In the data rows, 128 means zero.
Every row has a hidden score from 0 to 30. What is each row's score? 15 is about the middle. The score is a weighted sum of the row's numbers plus the product of two more (or one squared), each taken from its middle value.
ndarray[109 126 123 109 128 145 135 157 146 096 110 140 152 103 125 223 093 100 088] 10
ndarray[145 115 162 140 123 127 109 139 128 099 108 133 132 122 152 100 103 115 128] 17
ndarray[101 143 112 113 118 128 138 245 131 116 133 122 153 124 095 229 159 121 100] 5
ndarray[131 149 139 152 147 140 134 100 104 119 115 112 104 129 138 170 132 146 139] 16
ndarray[094 194 099 255 191 153 107 115 106 185 092 086 087 220 202 157 109 183 183] 10
ndarray[151 123 139 126 140 115 154 127 133 110 116 151 135 103 135 115 133 128 098] 14
ndarray[104 135 109 120 134 145 120 136 130 119 116 107 118 111 134 124 148 132 107] 15
ndarray[117 135 106 138 154 164 144 158 163 136 102 108 121 125 140 139 120 150 108] 14
ndarray[130 117 128 116 116 111 116 113 110 102 128 125 131 120 134 095 129 133 144] 14
ndarray[139 126 101 121 127 089 095 126 106 135 130 138 105 114 123 087 159 129 126] 12
ndarray[164 135 137 142 125 178 146 085 107 117 198 128 104 127 133 092 175 120 143] 24
ndarray[105 130 120 115 126 119 131 144 118 096 135 121 139 113 127 122 122 140 113] 9
ndarray[142 093 201 093 107 167 255 131 172 103 174 150 215 089 093 171 165 103 081] 22
ndarray[118 146 092 137 138 150 120 115 114 115 109 113 105 161 121 158 105 129 156] 18
ndarray[096 141 101 103 110 137 167 200 136 174 179 134 142 117 096 169 134 118 100] 7
ndarray[103 109 194 105 111 119 177 227 160 096 163 147 201 096 102 142 139 127 092] 10
ndarray[144 091 135 099 125 120 205 197 179 084 110 142 246 092 105 093 147 116 087] 16
ndarray[101 107 152 092 106 114 141 159 151 093 134 154 175 094 095 187 115 103 085] 15
ndarray[113 122 099 129 145 141 105 121 135 115 098 110 112 167 123 127 083 145 171] 15
ndarray[111 130 104 124 110 101 100 136 115 156 197 158 109 126 102 134 175 127 123] 13
ndarray[122 098 140 093 105 103 165 172 137 082 196 157 212 092 101 107 189 104 087] 11
ndarray[087 129 163 128 136 126 176 193 129 105 125 112 166 095 139 188 188 143 085] 3
ndarray[128 122 114 123 127 097 099 128 120 118 109 117 113 124 117 126 129 123 122] 14
ndarray[139 147 120 151 149 118 114 093 102 125 128 119 092 132 145 125 125 127 150] 16
ndarray[136 124 098 113 126 098 099 108 110 137 104 116 106 138 127 090 095 132 164] 10
ndarray[160 095 183 092 096 094 141 128 132 090 178 156 191 097 102 091 156 122 103] 17
ndarray[127 140 114 130 137 147 123 093 123 152 112 102 104 140 122 135 136 179 133] 20
ndarray[107 113 216 103 115 139 131 122 142 118 151 143 147 099 122 134 132 103 099] 12
ndarray[112 138 097 142 149 154 125 108 130 123 099 104 109 151 130 104 091 147 154] 16
ndarray[103 126 106 117 122 099 117 154 132 161 107 122 128 128 119 102 111 158 130] 10
ndarray[115 133 127 103 116 162 171 148 139 117 176 141 145 113 107 147 141 101 105] 16
ndarray[100 114 150 124 127 131 141 202 140 102 111 119 168 103 142 198 111 118 098] 4
ndarray[119 128 145 104 114 140 130 131 144 127 138 133 126 127 106 142 145 103 116] 17
ndarray[131 130 109 102 120 156 142 109 126 124 143 138 128 113 097 148 119 098 105] 19
ndarray[108 116 185 135 130 146 130 116 129 105 120 134 131 102 160 142 117 116 107] 10
ndarray[091 123 255 118 134 205 255 154 183 087 120 119 197 105 148 189 105 122 090] 10
ndarray[152 120 152 151 140 141 105 097 127 116 104 113 109 129 167 104 107 153 148] 23
ndarray[133 115 129 116 128 112 123 122 126 120 100 122 132 120 128 159 105 114 120] 12
ndarray[084 185 105 232 171 219 092 104 111 162 093 083 086 186 230 138 086 129 195] 13
ndarray[100 132 140 120 155 126 181 132 128 093 104 122 152 099 129 166 095 125 100] 18
ndarray[164 154 113 140 130 121 093 087 104 172 119 116 083 179 141 104 117 129 188] 19
ndarray[204 092 180 096 103 107 164 116 142 098 164 177 190 091 095 094 210 105 090] 19
ndarray[138 101 135 103 117 121 177 145 148 099 144 143 187 091 103 109 192 105 083] 17
ndarray[162 112 111 137 148 197 113 099 149 106 096 107 114 160 156 124 083 117 146] 22
ndarray[094 143 106 189 158 184 129 185 135 088 100 094 136 125 165 138 129 138 123] 19
ndarray[122 114 147 105 121 128 231 151 152 104 145 140 182 102 101 138 122 130 097] 18
ndarray[110 112 160 102 106 105 144 149 129 124 176 139 166 101 104 123 190 127 092] 12
ndarray[111 108 125 115 122 111 125 154 131 119 112 133 152 112 118 110 118 136 115] 10
ndarray[099 137 104 121 128 148 139 125 111 118 128 108 123 133 119 120 111 108 138] 14
ndarray[096 110 142 107 111 111 112 186 133 122 113 129 146 098 114 165 147 109 095] 8
ndarray[119 122 133 120 119 114 105 131 119 121 108 119 132 126 131 116 118 134 124] 15
ndarray[155 096 166 092 099 092 142 109 141 116 255 182 153 099 082 099 248 122 097] 19
ndarray[120 118 127 131 120 101 101 122 115 115 113 127 124 110 142 109 126 139 127] 14
ndarray[164 093 186 094 118 099 169 108 144 110 131 138 163 088 116 109 182 106 086] 16
ndarray[083 125 080 118 154 116 107 232 183 191 090 100 125 149 121 099 098 160 131] 7
ndarray[139 124 133 108 107 113 128 134 119 150 140 135 126 105 114 153 205 121 096] 10
ndarray[123 105 190 103 121 121 218 149 161 102 173 166 183 088 105 137 212 109 075] 22
ndarray[152 140 162 172 142 179 131 089 112 153 118 109 096 186 176 115 107 137 193] 20
ndarray[100 142 102 124 140 191 147 103 142 179 116 102 101 193 118 138 139 137 141] 10
ndarray[124 134 108 132 141 144 111 116 148 133 099 130 109 157 134 112 091 127 146] 18
ndarray[110 118 096 101 116 149 164 150 153 130 152 124 149 108 100 103 167 132 101] 16
ndarray[133 133 117 121 124 098 109 116 121 148 115 135 112 117 118 121 116 138 123] 14
ndarray[114 133 101 122 121 119 118 115 113 139 125 122 117 129 113 133 109 139 133] 12
ndarray[106 124 121 151 142 104 114 173 120 103 105 113 135 113 149 108 114 146 118] 7
ndarray[181 089 199 091 092 102 129 128 152 096 168 161 184 094 090 102 197 114 091] 22
ndarray[121 134 106 128 135 135 107 119 155 167 104 114 103 168 133 112 104 148 143] 18
ndarray[160 129 105 157 162 147 104 120 140 098 096 109 106 174 137 104 093 146 158] 20
ndarray[200 115 141 112 114 097 110 094 115 136 128 143 113 122 112 089 142 131 142] 19
ndarray[128 141 102 124 144 140 145 095 133 201 101 097 101 178 135 090 109 161 160] 14
ndarray[110 135 090 128 133 132 107 109 119 106 126 116 109 194 112 091 104 156 186] 17
ndarray[127 120 110 124 125 110 111 181 124 110 107 133 134 125 126 171 106 117 120] 8
ndarray[255 109 255 143 149 159 155 080 124 091 109 138 116 103 169 159 114 105 116] 17
ndarray[114 126 136 123 121 098 125 130 113 113 122 140 133 107 123 138 111 125 121] 13
ndarray[168 117 154 127 131 138 123 109 124 112 112 116 116 133 135 120 152 115 136] 19
ndarray[104 156 113 181 157 150 117 104 108 121 110 116 100 162 161 130 094 134 165] 16
ndarray[112 120 103 109 114 115 109 163 143 150 115 143 116 130 110 134 112 115 128] 15
ndarray[106 128 113 133 117 117 106 126 118 116 143 147 110 122 120 108 125 118 136] 18
ndarray[107 104 113 098 116 130 185 149 166 091 174 154 188 100 086 103 119 117 100] 20
ndarray[124 134 111 119 131 118 111 121 123 118 105 119 116 125 107 127 135 114 117] 18
ndarray[103 121 148 114 116 151 112 118 132 116 113 118 132 111 132 194 087 114 111] 11
ndarray[199 135 128 210 142 112 111 091 100 113 117 123 096 161 150 100 139 149 194] 28
ndarray[142 121 103 104 115 111 107 102 100 121 187 124 112 128 107 096 129 115 160] 8
ndarray[127 128 106 121 125 130 143 122 120 158 129 115 121 130 104 150 158 134 116] 13
ndarray[161 120 097 114 110 101 103 100 101 116 192 137 109 147 100 095 159 138 165] 15
ndarray[136 120 171 113 116 134 163 104 120 152 159 131 119 099 117 164 203 118 097] 12
ndarray[117 132 116 158 143 148 102 108 120 091 105 111 106 153 177 091 100 117 172] 19
ndarray[094 159 128 166 151 139 116 140 126 155 094 096 107 132 196 153 101 136 124] 7
ndarray[099 126 111 118 122 119 102 126 119 119 118 119 118 123 136 110 114 112 127] 13
ndarray[161 148 113 157 139 155 155 099 107 154 123 122 108 139 153 131 098 117 147] 15
ndarray[201 136 131 117 123 094 116 091 095 155 206 141 098 101 097 172 250 116 103] 16
ndarray[142 107 129 098 114 117 169 131 153 114 148 152 158 096 101 134 182 109 084] 18
ndarray[114 132 112 138 123 124 106 138 118 117 115 125 125 133 124 090 119 119 134] 17
ndarray[117 122 151 131 124 121 121 149 132 091 113 136 152 114 127 114 099 129 120] 15
ndarray[108 169 090 152 130 133 096 119 107 172 107 113 093 149 134 158 116 121 133] 11
ndarray[078 133 078 112 125 131 096 238 163 161 094 098 119 194 127 095 085 157 165] 13
ndarray[106 136 097 118 138 142 100 103 136 117 099 122 099 156 133 129 083 116 138] 16
ndarray[113 128 126 115 138 242 188 121 183 139 113 113 132 124 112 171 115 131 108] 22
ndarray[150 105 169 114 131 135 176 114 141 110 127 125 155 093 120 120 206 132 092] 17
ndarray[151 120 114 110 110 123 116 140 136 116 113 121 135 115 099 213 128 137 106] 16
ndarray[156 107 145 119 124 113 120 122 130 101 097 127 142 121 128 107 115 123 125] 16
ndarray[096 124 191 137 134 136 123 133 143 114 114 120 133 095 183 108 160 118 097] 9
ndarray[082 168 125 173 160 195 133 130 125 156 105 099 101 118 161 225 111 125 116] 7
ndarray[119 150 102 201 160 184 112 087 111 115 110 109 096 130 168 111 113 104 127] 22
ndarray[132 135 096 119 141 110 143 114 124 150 109 128 119 101 106 175 143 133 094] 15
ndarray[124 127 246 168 122 119 122 149 111 098 152 165 131 111 148 162 125 103 124] 11
ndarray[142 117 110 126 113 099 100 104 108 131 118 140 107 124 109 116 132 141 147] 16
ndarray[100 124 141 126 134 116 125 101 114 127 109 104 114 124 127 128 110 153 136] 10
ndarray[106 157 124 203 163 187 135 097 106 111 112 102 100 178 195 108 106 125 181] 16
ndarray[137 119 117 111 119 105 105 092 110 142 125 124 103 118 104 155 133 125 131] 15
ndarray[132 151 115 116 126 121 148 112 118 157 145 152 111 118 106 158 117 134 114] 16
ndarray[115 127 104 128 140 173 122 103 130 143 111 098 105 135 136 110 123 167 146] 19
ndarray[094 128 146 117 129 106 110 132 124 120 109 113 128 099 134 136 116 119 106] 11
ndarray[096 163 095 173 137 181 137 155 115 192 107 098 114 147 138 255 115 158 129] 6
ndarray[107 140 093 121 157 169 129 117 140 142 099 091 105 145 109 148 129 141 125] 16
ndarray[082 138 081 118 123 141 102 142 160 255 104 104 104 178 106 092 098 190 170] 24
ndarray[130 111 141 105 100 103 125 173 129 101 171 165 167 102 090 171 158 119 102] 13
ndarray[147 097 126 095 110 122 164 143 179 093 160 183 173 103 088 102 130 102 097] 29
ndarray[129 111 117 117 112 087 113 157 130 135 122 163 129 105 093 131 162 145 120] 17
ndarray[111 135 115 123 136 109 146 122 121 138 120 131 117 104 119 210 139 143 101] 13
ndarray[122 140 107 108 115 120 104 115 117 136 134 121 108 116 113 095 187 102 116] 19
ndarray[179 136 114 204 167 135 092 076 104 128 096 106 079 181 208 091 097 144 201] 23
ndarray[132 122 158 130 121 118 101 113 142 139 115 140 110 116 150 096 125 127 121] 18
ndarray[219 143 114 174 140 116 106 089 099 129 126 128 092 138 131 117 117 139 162] 22
ndarray[110 102 222 105 117 121 193 138 175 098 136 166 176 091 106 142 174 106 080] 24
ndarray[104 118 149 107 117 100 103 133 120 107 116 131 129 107 133 122 113 104 112] 11
ndarray[124 130 105 107 114 125 117 138 124 172 122 113 124 116 107 152 173 125 110] 13
ndarray[118 119 138 113 117 106 117 108 110 107 128 127 128 099 143 114 142 110 103] 11
ndarray[098 171 089 145 130 120 098 143 106 161 107 101 098 160 147 173 115 143 142] 8
ndarray[156 119 126 133 139 122 116 133 118 094 108 120 128 118 138 145 108 123 119] 11
ndarray[234 098 151 093 101 090 133 113 132 097 191 204 173 090 091 088 173 102 089] 19
ndarray[121 129 112 125 113 087 108 161 120 162 158 170 125 114 101 096 204 128 108] 13
ndarray[082 134 083 109 132 147 120 180 184 248 095 096 118 168 112 144 088 195 138] 18
ndarray[109 134 133 128 131 135 158 148 142 153 112 106 143 121 124 136 166 146 106] 14
ndarray[168 119 113 120 120 115 118 091 105 110 164 147 113 124 127 082 148 109 157] 18
ndarray[082 156 114 167 138 127 086 163 118 108 093 101 106 154 204 141 085 122 146] 7
ndarray[109 128 200 129 126 103 108 110 101 089 119 123 123 110 165 144 140 102 121] 7
ndarray[104 142 109 138 132 190 134 146 160 142 105 110 119 185 124 137 091 140 163] 19
ndarray[105 129 111 126 143 171 122 134 167 150 094 107 124 139 123 173 096 154 119] 16
ndarray[165 092 200 102 103 091 144 179 152 085 157 188 234 088 103 100 165 125 091] 12
ndarray[161 106 149 116 117 113 116 117 127 105 114 140 132 114 122 113 120 114 134] 18
ndarray[145 108 160 103 111 092 126 114 121 106 146 149 145 096 109 115 147 110 096] 14
ndarray[184 109 148 101 109 092 120 132 138 104 142 173 143 103 097 089 134 139 111] 17
ndarray[099 130 110 112 110 108 121 151 110 130 164 129 139 108 111 126 147 119 113] 10
ndarray[150 092 124 097 110 107 121 141 163 086 126 154 202 097 094 088 129 127 096] 21
ndarray[114 133 099 145 161 116 121 116 132 122 098 112 110 127 180 099 096 148 139] 8
ndarray[123 129 116 118 144 121 125 119 141 105 111 131 118 121 162 093 102 126 131] 13
ndarray[114 131 133 120 122 109 104 110 131 132 120 138 107 114 133 116 151 116 105] 13
ndarray[123 115 113 098 113 132 152 136 171 138 119 128 141 104 089 145 120 143 101] 20
ndarray[108 122 141 106 110 094 108 120 117 116 192 149 127 119 120 087 146 114 132] 14
ndarray[085 125 168 113 144 167 175 119 140 121 100 092 147 110 175 179 103 115 100] 1
ndarray[088 154 116 185 138 120 098 185 123 144 102 114 105 150 171 192 086 151 154] 9
ndarray[114 120 127 113 125 131 111 097 122 144 110 105 100 139 121 107 106 125 160] 16
ndarray[120 122 103 112 123 102 112 101 115 188 120 124 107 113 118 089 156 147 132] 13
ndarray[190 104 120 095 104 094 131 118 125 110 149 180 157 098 081 122 119 113 100] 16
ndarray[131 123 089 111 124 107 117 115 123 188 119 135 104 126 099 102 133 121 136] 16
ndarray[121 144 161 145 132 140 101 091 114 134 122 114 096 146 144 150 139 133 133] 14
ndarray[100 130 130 131 118 123 117 145 127 141 141 124 115 129 120 122 139 148 132] 16
ndarray[124 147 122 181 164 179 162 096 120 133 101 103 106 136 171 190 105 122 128] 12
ndarray[154 132 105 130 158 155 127 101 129 116 100 097 110 147 168 105 095 156 153] 13
ndarray[176 148 105 138 149 114 121 087 118 155 112 133 095 133 138 103 102 147 140] 15
ndarray[110 120 103 111 120 122 109 154 138 127 108 140 127 111 120 118 102 118 108] 12
ndarray[150 121 111 114 114 104 101 101 116 149 115 135 106 144 105 126 103 125 147] 16
ndarray[141 152 086 150 145 107 089 086 086 116 110 107 086 197 135 097 090 127 219] 19
ndarray[146 135 098 131 121 133 114 095 098 106 173 126 107 154 123 093 126 115 179] 18
ndarray[130 120 122 132 127 108 121 129 124 135 119 134 127 104 118 120 181 142 106] 16
ndarray[131 100 167 095 107 132 237 175 177 094 144 149 231 090 084 150 167 106 079] 24
